Read these off the grid that follows.
1) Give the entry directly below 43.6.
2) Give the top-left entry.
3) Give the entry just right of 49.3.
4) Give the third largest entry.
5) Give the fourth-last entry, reading row by row.
6) Give the bottom entry of the column that holds the smallest entry.
7) Give the top-right entry.
8) Give the bottom-left entry.
[[0.0, 31.8, 29.2, 36.3, 16.2, 37.9, 35.2],
 [0.0, -7.6, 7.3, 1.2, -16.9, 2.1, 3.7],
 [-0.1, 13.2, 6.8, 10.2, 18.2, 9.5, 9.4],
 [0.2, -7.4, -7.7, -8.7, -3.3, -9.9, -8.4],
 [0.1, 13.8, -5.1, 2.8, 27.6, 0.9, 0.0],
 [0.1, 2.1, 6.6, 5.1, 1.0, 4.4, 6.3],
 [-0.1, -4.5, 10.4, 3.9, -11.5, 5.2, 7.0],
 [0.0, 20.5, -7.2, 4.8, 40.0, 1.5, -0.1],
 [0.3, -3.4, 49.3, 32.4, -52.3, 38.4, 42.2],
 [-0.1, -9.2, 15.5, 5.3, -24.9, 8.0, 9.9],
 [0.4, 43.6, -4.5, 19.8, 64.6, 14.7, 10.9],
 [0.1, -0.6, 11.4, 7.0, -7.5, 7.2, 9.5]]
1) -0.6
2) 0.0
3) 32.4
4) 43.6
5) 7.0
6) -7.5
7) 35.2
8) 0.1

Read these off the row that follows.
1) Read off the entry just left of 9.1.
2) Read off the entry just left of -40.3.
3) Read off the 2nd entry from the right.
4) Read off the first entry from the left.
5) Read off the entry just left of -40.9.
6) Read off the maximum.
7) Read off the 5th entry from the end.
array([ 39.3,  76.5, -12.5,   9.1, -27.7,   4.4, -40.3, -40.9, -18.3])
1) -12.5
2) 4.4
3) -40.9
4) 39.3
5) -40.3
6) 76.5
7) -27.7

Read these off the grid that follows. Indices start at 1.
1) Find the bottom entry of the column that holds the largest entry.
2) Find the entry directly above -32.1.
3) Find the bottom-left entry.
4) Find the entry directly above -39.4.
5) Find the entry directly below -33.2.
6) Find the entry at row 3, column 1.
7) Find the entry just left of -22.8.
8) Find the entry just left of -8.8.
-51.1	-48.9	-8.0	29.9	17.9	4.3	14.2	5.5	-40.9	-72.3
-68.3	31.4	-33.6	20.0	20.1	6.7	62.2	-6.8	20.4	-42.4
50.3	-42.3	-15.0	-39.4	-22.8	-59.2	21.9	-33.2	3.6	27.4
-1.6	76.2	27.3	-8.2	-0.8	21.5	5.3	0.2	64.3	18.1
-12.3	53.8	-29.7	-10.8	-3.2	54.1	-28.4	76.4	14.4	-26.4
-21.9	52.4	-8.8	-19.6	-19.0	-13.6	67.6	-28.6	67.6	-32.1
18.2	-69.2	56.9	-2.1	-0.3	-43.1	35.7	-56.0	6.5	16.8
1) -56.0
2) -26.4
3) 18.2
4) 20.0
5) 0.2
6) 50.3
7) -39.4
8) 52.4

array([-13.5,  76.5,  10.5,  19.3,  28.5, -43.7,  34.7,   7.4, -14.5,
        13.8,  12.3,   5.6, -21.4])
The entry just left of the centre entry -> -43.7
Which number is the entry just left of the smallest entry? 28.5
Which number is the centre entry? 34.7
Which number is the entry just right of the largest entry? 10.5
